One turn sends every row of this set to another row. A few are shown first. Where does it send the rows asked after them?
ded: [ -5  33 -27  11   2  17 -20 -35 -39  53 -25  -5   3]
dunur: [-38   5  -6  -5   2   8 -10 -19 -40  28 -14   8 -41]
fale: [  4  14 -12  -2   6  12  -2 -14  54  12  -5 -32  23]
lovus: [ -6  20  -5  -4   5  -1 -27 -35 -60  15  -6  17  14]
bav: [-42  18 -29  -3  10  23 -25 -32 -46  10   3 -21  -3]
padip: [ 41  31 -31  19 -18 -14  -2   0 -12  11   1  29   9]
por: [-45  14 -31  -3   8  21 -26 -35 -47  16  -1 -19  -4]
Seze: [ 36  31 -40  21 -18  -8   0   1  -2  26  -3  23   6]
Rorer: [  5   4 -21  -2   1 -23 -11  -1  46   2 -18  40  -8]
gen: [-35 -20   6  -6  -2  -8  -5 -31  39  -6 -22   5  16]
Fitu: [  8  24 -22  -2  -8 -21 -17   4  49  -8 -15  29 -13]
lelut: [ -1 -11  -1 -11  15   2   1 -22  36   5 -13  -4  38]
Mevu: [ 35  20 -31  15 -15 -12   0   3 -11  19  -3  35  13]
viv: [  2  10   1  -9   7  -2 -11 -14  37 -26   5 -19  29]
zot: [-36  22  -2  -5  -4   3 -13 -17 -42   4  -5   2 -48]
Kabev: [  2  61 -19  10  -5  10 -33 -26 -45  12  -2 -16  -7]
zalal: [-42  18 -33  -1   8  28 -25 -31 -40  15  -5 -22  -3]
nati: [-29   5  -9   9  -8   8  -3 -20  58  11 -25 -21   2]
fele: [  4  15 -30   4  -2 -19  -9   0  56  10 -22  28 -13]
lut: [-26  17   3   1 -11  -9 -15 -20  44 -34  -7 -15   5]
lik: [-33  23  -9   4  -5  14 -11 -15 -28  31 -10  -6 -52]

padip moves to Seze
Rorer moves to Fitu
Now these:
viv moves to fale
zot moves to lik
ded moves to lovus
gen moves to lut

One turn sends every row of this set to another row. A few are shown first. Where does it send the rows asked after them?
kera: [ 20 -20  22 -26  39  11  -3  -8   8  20   0 -24   4  -7  27  32 -26  26
  14 -11 -20  22  31  -2  15   4   5  -2  19 -13   7  -9 -16  24  -6  12
 -11  32  -2  36  15  -5   3 -14   8  -7  -2 -53 -41  49 -11  10 -34 -28
   6  -3 -13]
labot: [-23 -18  -4   5 -18 -16  14  46  23 -45  -7 -33 -26 -11  11   0   1   8
  10   5   2  -4  21 -29  -5 -14  -9  15 -37  25 -11 -20  -5 -44  -9   8
  48   3   7 -19   7   4  31  25  25  -1  40   4 -10 -27   1 -21 -14  38
  14  26  24]
Sen: [ 20 -11  30 -13   4  -3  -9  -9  19  -7   8 -31  -9 -38  15  14 -23  23
 -30 -11 -17  30  42  -8  21  -5 -15  45 -11 -38  10   2  -3  13 -18   5
  -9  11   8   8  -6   8  19  15  -6   2  18 -35 -78  24  -1  -3  -1   1
  -2  37 -11]
vol: [  6  -2 -31   2  -9 -12  12  -1  -8 -21  -7  24 -33  35  20   3   2 -10
  11  21 -13 -45  -5   6 -35  35 -18  34  -2  19 -20  -7 -12  10  11 -14
 -16  20  54 -29  13 -33 -32 -24  25  18   6  14  59 -14 -15 -37   2 -13
  10 -25   7]
mim: [-15  -7 -18   1 -30 -26  12  50  30 -43  -6 -45 -26 -19  15   1   3   3
  16   3   2  -5  20 -19 -12 -16 -16  21 -55  26 -18 -16 -11 -29  -2   9
  30 -18  17 -20  19   1  28  23  18   5  42   3  -8 -23  10 -22  -4  25
   4  22  27]
fepi: [ 30  -8   7 -31  29  -5  -9  -2  12  21   8 -38  -1 -14  29  20 -21  17
  20 -18 -18  20  34  10  11   4  -4  11   1 -12   0  -7 -18  43  -1  15
 -33   4  10  30  23 -10   0 -16   5   0   4 -55 -45  54  -1   6 -21 -45
 -10  -7  -3]
gele: [ 30  25   9  16   6 -10 -17 -21  -3 -15 -23  11 -13  40   5   3  15  16
   5  47   3 -39  -1  -8 -22  24   4  13  -6  -1   3 -17   1   2 -29  11
  15  21  66   7  21 -52  28 -30  43  -2   6  39  38 -25 -11 -20  21   0
 -17  -4 -26]
dito: [ -2 -13 -20   7   2  -8  13  -4 -14 -23  -7  32 -33  40  18   8  -1  -2
   5  28 -12 -44   2   0 -29  35 -13  28  13  15 -17 -10  -7  -1  14 -11
  -3  36  42 -30   5 -31 -30 -20  28  13   1  13  56 -21 -25 -37  -1  -5
  18 -24   5]
gekar: [ 18 -21  20 -23  29   1  -7  -9  -7   7  30 -24  -2 -18  37  19 -23  25
   6 -14 -22  14  40  10  23  10  12  23   8 -12   6  -8 -19  28   1  18
 -16  21  -5  22  16  -6 -10 -13   8   6  -1 -52 -53  49  -3  -2 -17 -41
  -4 -10 -16]
gazu: [ 33  25   3   9   8  -4  -8  -8   5 -32 -14  19 -21  38  -5   6  28  10
  12  45   7 -38  -1  11 -32  16  10  28 -22   2  13 -14  -8  33 -17  13
  -1   5  66   1  23 -70  13 -11  45   8   3  38  36 -14  -9 -14  22  -8
 -18 -10 -32]
Zamu: [ 29  13  17  11  17  -2 -11 -12  -6 -30  -1  29 -22  39 -10   1  26  17
   2  52   3 -36   5   8 -23  13  13  24  -5  -3  13 -22   0  19 -20  14
  15  20  56  -8  11 -70  15  -7  48   9   5  38  30 -21 -20 -12  19  -3
 -11  -9 -35]
Gop: [ 25 -13   9 -25  21  15   6  -8  11   8   0 -32   5 -18  50  30 -27  22
  22 -19 -15  16  24   0  14  20  10  12   0  -7  14   5 -29  35  -7  13
 -20  17   4  41  29   0  -3 -22   3  -4 -12 -44 -32  53   4   2 -29 -32
  -7  -9 -19]
Poro: [  3  -8 -22  -2  10 -15   3   0  -5 -12  -6  31 -38  46   1   3  10  -9
  10  27 -12 -37   3  10 -38  19 -22  26   9  11 -22 -17  -2  12  18 -15
 -17  25  50 -35   3 -40 -30 -12  32  16  13   5  50 -16 -32 -29  -1 -14
  20 -20  13]
Sida: [ 25   1  12 -26  -2   4   1   2  35 -13  -5 -37  -9 -41  15  25 -14  18
 -15 -15 -10  33  33   0   6  -6 -13  51 -28 -32  17  11 -19  42 -14   2
 -28 -10  16  16   8  -4  14  22  -8   4  17 -31 -69  34   3   1  -7  -1
 -11  33 -11]
Gubim: [ 16 -17  35 -17  11  22   6  -7  29 -16 -11 -21  -5 -27  14  33 -17  31
 -20 -11 -12  36  30 -15  13  -4  -5  31  -6 -31  25   9 -10  20 -24   1
  -2  24   0  18   0   0  21  23  -1 -11   5 -29 -67  28  -7   7 -24  19
  14  38 -20]
Gugo: [  4  -3 -25  -3   8  -6  13   1   5 -11 -29  30 -34  45   7  13   6  -5
  20  25  -8 -34  -6   2 -45  26 -19  14   7  20 -18 -10  -7  12  10 -15
 -14  26  52 -23  11 -41 -23 -18  28   7   4  11  60 -15 -27 -29  -8  -4
  20 -19  12]
gil: [-23 -19  -6  -5 -14 -16  16  58  30 -55   6 -24 -35 -14  -8   1  14   6
  12  10   4  -1  24  -9 -13 -26  -3  23 -43  22  -6 -22  -9 -19   3  10
  34 -12   6 -29   8 -17  20  45  23  13  44  -2 -18 -18  -1 -16 -12  26
  17  22  24]
vel: [ 34  25   8  14   5 -24 -25 -18 -10 -18  -5  12 -17  36  -2  -8  17  10
  -1  44   0 -43   7   5 -19  19  -2  28 -14  -4  -4 -24   5  10 -21  14
   7  12  69  -9  16 -56  20 -26  43   9  16  33  30 -25 -12 -23  35 -15
 -24  -4 -25]
zuban: [-20 -15 -12  -5 -14  -4  27  57  43 -54 -18 -30 -28 -11   3  13   9   6
  24   8  10   2  10 -18 -19 -16  -2  13 -47  29  -1 -11 -18 -16  -6   8
  34 -10  11 -14  16 -14  26  41  22  -2  32   4  -4 -18   3 -15 -23  38
  18  23  22]
netam: [ 25   0  15 -18  -8  13   6  -6  34  -5 -29 -45   1 -36  34  33 -25  21
 -11 -21 -11  33  22 -23  10   7 -14  32 -19 -29  18  22 -17  20 -25  -1
 -13   7  16  30  14  10  24   3  -8 -13   6 -22 -56  28   8  -3 -16  13
  -5  38 -14]

fepi moves to Gop
zuban moves to labot
dito moves to Poro
Now these:
Zamu moves to vel
Sida moves to netam

